In the data rows, the value 128 means zero.
Here is a table of points, one per row:
[145 102 152 101 115 126  52 136  82  64  71 115 150 163 138 124 107 124  67 148 112  87 149 180 122  46 134 195 142 242 121  79 146 108 139 165  32]
[153  71 128 144  93  49 164 189  93  78  92 110 206 109 218 106 102 192 132 105  91 187 129 102  64  92 104 106  83 116 125 137 128  99 121  53 158]
[113 135 108 213  92 100 197 183 183 105 151 190 123 174 118 137  66 160 140 138 145 162 130  95 181 149 161 174 167  71 160  61  94 111 132 123 118]
[ 84 126 151 176 118  57 230 119 129 135  73 178  77  82 139  78 180 183 160 168 160 212  77 143 200 163  69 118 110 114  73 219 131  62 138 151 190]
[114 103 151  95 101 173 115 145 127 203 130 150 170 172  78 145 158 146 113 106 139 116 197 181 152 195 181 105 109 173 103 147 182 113 150  82 151]
[123 179  79 221 124  76 122 105  88 196  67 178  13  39 134 175 125  84 121 175 128 164  53 211 201 112 140 141 162 203 144 172 172  78 125 184 186]
[202 148 137 234 144 122 102  69 140 134 171 130 124 108 141 216 116 139  94  78 161 130  70 101 110  88 119  77 178  95 131  97 144  97  93  92 116]
[129 137 195 171 152 149 122 191 149  83 183 113  90 178 130 107 183 127 174  95 112 172 191 181 170 104 151 183 159  76 179 149  69 167 127 134  98]
[ 91 124 115 162  53  97 153  75  61 192  85 216  88  92  74 187 116 137 151 145 137 197 102 149  91 153 162 255 228 161 140  83  29 116 147 143 125]
[101 172 219 126  99 149  63 124  99 203 194 124 165  22  79  73 182 119 165 149 169  90 201 216 101 172 133  98 134 108  99 129  60 164  96 108 168]
[149  77 130 132 139 197 108 101  37  54 149  77 122 123 140  32 113 113 118 165 172 114 149 133  42 179 176  62 105  72 106  91 153  95  69 112 106]
[153 101 113 136 104 117 199 136 116 123 127 175  99 187  88 135 171 111 111  92 128  96 224 155 161  93 160 155  90  78  56  71 105 114 111 150 138]
[ 46 108  81  99  70 101  93  99 207 151 123 163  79  86 105 114 124  59  97 113 135 124 127 147 146 149 119 121 102  92 173 255  96 169 105 122 225]
[ 62  75 113 126 122  60  89 179  76 105 160 124 144 255 136 134 120 160 110 120 141 231 138 111 140  89 216 136 141 189 139 171 172  75 183 157  62]
[166 176 118  95  77 144  37  62 160 123 155 114 109  72 193  76  73 117 154 161 151 160 129 168 150 101 113  80 160 146 148 159 196 109   0 170 148]
[103 115 102 164 173 122  96 156  20 139 146 180 124 144 139 126 104  98  62  87 142 113  76 139  80 157 175 151 109 151  87 205 156 124 111 176 134]
[102 212  90 100 133 115 168 155  74 121 138 124 188  76 198 115 139  82 158 148 181 122 161  87  97 116 137  44 146  96 176 134 123 111 179 110 151]
[114 109  68  87 117 144 114  87 179 149 131 182  78 150 131 139 151  61 124 133 164  52 153 153 173  79 145  74 167 133 113  79  95 202  39  66 220]
[109 122 205 100  63 185 144 189 114 154 144 177  81 144 148 139 113 142 106  44 110 127 129 157 120 132  86  51 205  83 152  91 187 167 138 165  98]
[154  79 113 143 165 105 152  47 118 105 133  97  86  56 141 104 108 137 172  88  98 187 121 104 104  98  98 144 155 161 111 134 135 180 101 147  41]
[167 149 234 131 153 130 194 169 122  94 112 160 150 127 113 127 109 177 156 117 106  77 146 117  99 105 167 177  88 110  82 132  98  88 126 128 140]
[173 168 133 100 123  97 133 120  66 154 118 151  65 164  54 112 100 148 118 111 116 125 132 155 185 160 127 127 146  76 141 172 176 163 119 123  67]
[116 184 141  77 164  75  45 145 141 104  68  63 199 129 177 108 169 146 168  95 154 153 164 170  61  92 120  66 172  63  89 149  98 133  99 155  80]
[182 200 204  93 110 155 156  41 133 161 100 143 174  83 183  76 112 146 157 170 113 115 116 194 110 126  69 119 138 103 133  73  44 169 146 118 129]
[200 144 176  92 109 121 189 166 222 103 182  77 155 218  98 134 126 153  54  89 147 107 177 189 166  80 132 161 135 116 123  85  58 179 159 125  97]
[158 114 114  90 102 148 107 116 122 104  55 115 128  75 148 179  86  81  97 120 105 138 162 139 180 117 152  67 102 100 135 208 189 126  94 151 106]
[133  62 162  72 176 111  73  81 106  77 172 153 151 157 167 141 119  88 132 136  73 110 123  99 109 217 164 117 180  78 108  95 132 159 159 111 150]
[110 149  32 143 148  72  45 198  90  98 120 174 157 201 179  66 140 144  73 108  94 148 148  82  95 162 157  81 176 121 159 116 126 110 169  74 131]
[130 135 105 111 124 154 134 155  81 151 126 121 119 137  64  54 137 116 180 168 166 110  55 160  31 164  67  50 198  90  96 129 210 178  88  91 116]
[ 92 150 189 152 117 184 152 131 170 183 166 119 101 103  96 102 166  75  92 181 139  52 107 165 131 116 110  99 101  90  96 178 134 140  94 104 162]
[189  66 159 167 131  70 133 138 107 186  71 118 177 111 100 178 121  56 137 176 181 160 116  93 105 127 128 204 110 125 113 174 101 144 129 146  55]
[141 164  93 102 106 200 138 198 165 151 138  79 117 110  51 150 109 172 187 153  84 126 109 194 155 100 127 206 138  85  94  71  74  66 154  79  96]
[153 136 103 126 158 121  69  70 152 126  32  89 143 106 179 145 142 124 174 142 141 118 150 106 111 162 184  86 110 117  82  87 125 153 174 111 167]
[155  99 125 125 130 194 100 158 104 161 159 138  86 137 153 104 141 165 142 113  86 180 128 113 145 104  48 102 156 142  80 155  83 158 153 145 242]
[162 141 111 119 115 133  26  75 141 168 155 148 106 163 146 123 136 161  89 188 135 100 106 133  95 140 194 148 139 164 137 236 139 101 169 168 195]
[176 204  89 161  93 164 187 120 126  49 171 154 132 127  79 184 147 219 158 151 101 113 189  90  91 148 107 106  90 119 117 173 112 126 141 164 119]
[ 77 121 135 153  58  37 184 151 122  85   6 142 114 208 206 224 127 128  48  83 111 163  93 130 169  99 130 193 185 200 149 167 135  71 121 182 141]
[102  94 208 176 127 168 130  27 131  49  96  86 145 174 196 124 154  89 186 112 133 142 125 117 110 128 148 215  81 140 155  98 156 111 110 131  71]
[103 172 164 159 193 135 117 125 121 193 126 109  52 131 152 194 134 191 172 117 112 184  45  91 132 172 148  94 125 169 105  71 105 143 157  79 141]
[129 100 208  88 106  78 169 124 110  81 167 107 163 170  76 184 133 112 144 119 102 107  51  67 192  91 131  23 155 146 115 176  99 115 133 111 144]
[118  86 201  93 163 124 121 162 135 172  74 174  78  49  52 143 120 163  74 158 139  79 140 109 246 191 108 149 120 195 173 144 110 178 200 196 100]
[126 121 157 150 128 150 135 111 128  87  96  98 149 251  72  70 118 173 116  82 153 142 170 118  69 154 120 155 118 141  90  48 196 190 148  66 181]
[114 109 105  91 150 132 162  95 220 176  66 158  95  47 151 181 167  92 183  98 137 175 109 129 112 168  20  89 126 141  63  53  88 125 145 110 122]
[ 90 131  60 132 107 135 102  84 113  50  68 121 127  94  99  91  95 129 110 105 164 139 214 111 132 100  93 122 157 173 127  24 135 179 111 132 111]
[104 162  81  90 119 146 118 175 127 129 158  83 113 111 142  99 164 195 109 169 123 116 122 125  63 114 168 147 126 110 125 173 207 110  68 121 100]
[131 155 128 124 132 117 146  67 123 121  91 142  96 116 117 124  51 129 232  89 136 150 191 195 130 108 103 141  82 131 105  83 117  65  82 243 181]
[100 134 117  91 102 168 124 138  44 170 117 104 143 125  62 111 126 129  74 112 134  97 161 158 189 134 103 111  93  58 126  83 186 136 141 194  92]
[121 116 150  50 180 146 154 158 197 111 133 141 141 158 159 128 121 104  92  91 105 112 217 152 111 116  79  80  51 113 150 140 117 138 195 126  76]
[103  92 163 131 141 109  56 189  91 127  76 121  82 172  67 201 119 120 130  90 147 107 115 123 152  60 117 153  86 193 152 194 111  80 149 119 108]
[134 131 121 159 151 128 193  85 107 202 130 114 169 206 188 206 128 236 149  94 133 146 114  71 108  89  79 185  82 118 146 157 143 136 120 169 161]
[133  96 123 107 171 127  87 135  84 126 111  90 160 158 177  81 178 108 148 174 138 105 145 150  61  36  85 180 139 126 177  62  82  98 185  79 123]
[ 82 160 189 170  88 116 106 135 175 162 188  71 123 148 120 126 112  94 129 209 124 149 202 123 136 199 130 122 144 111 124  85 116 159 135  63 123]
[181  89  22 134 143  60 114 137 185  81 131 144 158  93 220 109  84  69 158 196 162  78 161 165 124  95 142  77 123 124 171 174 191 198 154  78  90]
[129 135 103 144  83 180  46 167 142 210 167 132 111  71 213  34 146  45 131  95 109  94  66  58 178 107 138 189 102  89 142  75 158 164 132 160 189]
[156 132 131  93  88  77 114 170 121 127  71  87 120  93 103 193 140 153 101 183  95 108 107 106 141 144  99 129 101 137 142  62 138 124 131 126 141]
[144 130 132  67 202 111 153 119  97 146  96 161 181  90 192 104 124 168 149 176 132  82 117  67 117 116 192 114 156 152 138 158 130  52  90  69 122]
[110 122  17 155 150 143 135 109 148 107 215 157 231  76 162  90 146 194 124  92  98 100 104 112 180 111 101  61 122  99 136 124 178  71 162  88 148]
[104 130 213 104 134 173 165 113 226 141 124  91 126 187  54  50 181 146 138 107 125 137  44 124 177 111 209 183  79 165 135 190 129 107 122 129  88]
[ 91 109 144 124 139 130 130  99 138 152 172 185  28 118  92 175 109 174 138 158 123  76  53 146 169 141 151  74 129 167 143 132 158 171 112 143 108]
[190 184 148 143  90 227 194  72 123  83 121 128 127  73 117 162 127 138 139 152  90 123 184 130  70  90 117 153  53 101 127 194  91 142 122 182  73]
[ 86 105  78 101 175 118  90  62 140 144 170 104 184  90 138 155 101  83  73  85 156 110 126 139 134 157  99 159 144 158 182 101 171  53 106 129 120]
[160  77 102 131 174  92 171 187 165  67 150 184 110 129 101 109 191 127 157 113 154 177 108 117 134 165 169 127 167 152 189  47 167 114 112 168 152]
[115 109 133 114 113  84 149  99 130 151 207  86 128 120  89 119 123 151  81 160  96  76  99 143  61  84 194  62  67  83 112  74  64 149 188 119  82]
[119  88  69  89 125 162 110  87  63 181 179 151  88 155 128 160  98 103 146 119 176 165  79 105 108 163 138 127  93 148 144 213 117  46 118 130 164]
[ 71  52 118 169 179 171 151 139  96 101  99  75 165 106 168 155  96 131  61  99 156 171  88 120 144  47 164 145  98 150 141 139 110 128 130 147 128]
[124 104  86 199 121 196 167 203 119 217 175  79 206 175 126  75 163  76 148 134  73 132 150 142 105 138  92 115  63 159 116  90  78 175  86 111 137]
These points spread out most along one direction. Take the direction at right angles to it along which they spread out most. Then take the direction at right angles to both along which they spread out most. Go by this last direction. How many in every 100 of the points above lie lower along it than each point below? Answers are rounded to whole numbers. More than half of the points above lie lower than the first one.
[110 143 116  95 123 115 117 176 120 136 152 114 128 178  78 131 142  99 112 172 151 173 113  82 255 194 200 206 138 150 147 125 167 139  92 189 196] 41
[162  96  83 162 100 182  99  66 176 110  98  68  86  95 224 146  75  44 150  92 126  59 157 114 103 113  94 136 175 131 137 110 112 125  67 192 106] 71
[ 38 178 154  49 127 117 113 182 110 100 179 182 151 180 111 152 174 139  72 166  98 132 101  80  93 135 107 153  95  75 152  79 157 129 126 144  53] 52
[142 160  56 118 175 136 147 177 145  50 178 169 159 159  85 176 126 100 137 162 109 176  72  62 168 145 105 123 137 150 131 182 117 129 125 135  98] 62
[197 137 180 122  91 185  92 154 160 153 162 176 137 102 125  56 158  88 120 139 139  67 141 123 125 168 144 145  92 155 105 102  88 150  91 148 133] 18
[112 178 116 153  79  89 180 103  76 104 160 147 152 179  19 179 120 158 157 119 142 109  46  99 176 173  47 114  49 147 133 107 159  86 173  69 160] 24
[130  81  64  79 130  81  59 164 165 108 112 124 191 112 150 167 114 138 141 105 126 110  89 108  40 143 123 132 122  80 133 137  74 111 128  81 142] 89
[139 144 221 198 203 141 177 140 116  84 137  73 195  94 118  75 142  79 107 138 136 117 165 117  11  46 114  85 152  91 113 103 149 113 124  68 190] 61
[247 175 102 176 132 179 148 156 178  41 118  73  82  66 179 161 102 118 108  90 129 136 157 108 132 170  52 136 131 102 118 152 116 178 129  68 107] 48
[125 163 148 201 137 112  75  67 207 175  68 154 128 102  66  61 105  75 181  80 107 185 175 110  92 116 141 122 151 117 146 133 104 132 156 109 135] 39
[133  96  56 121 135  94 168  81 128 141 128  69  99 108 139 140 146 150  95 148  75 181 204 107 182 203 196 171 167 238 126  92 184  32 124 178 110] 68
[120 146 145  95 142 133 192 165  94 156 207  94 106  95 110 117 130 138 133  82  89  99  88  93 168 108 133 167 121 183 140 155 132 224 121 100 108] 20
[ 59 129 129 125 190  86 150 132 217 116  63 126 107 161 112 129  91 175 119 173 133  49  69 160 134 183  61 159 190  88 106 202  98 181 220 131 142] 24
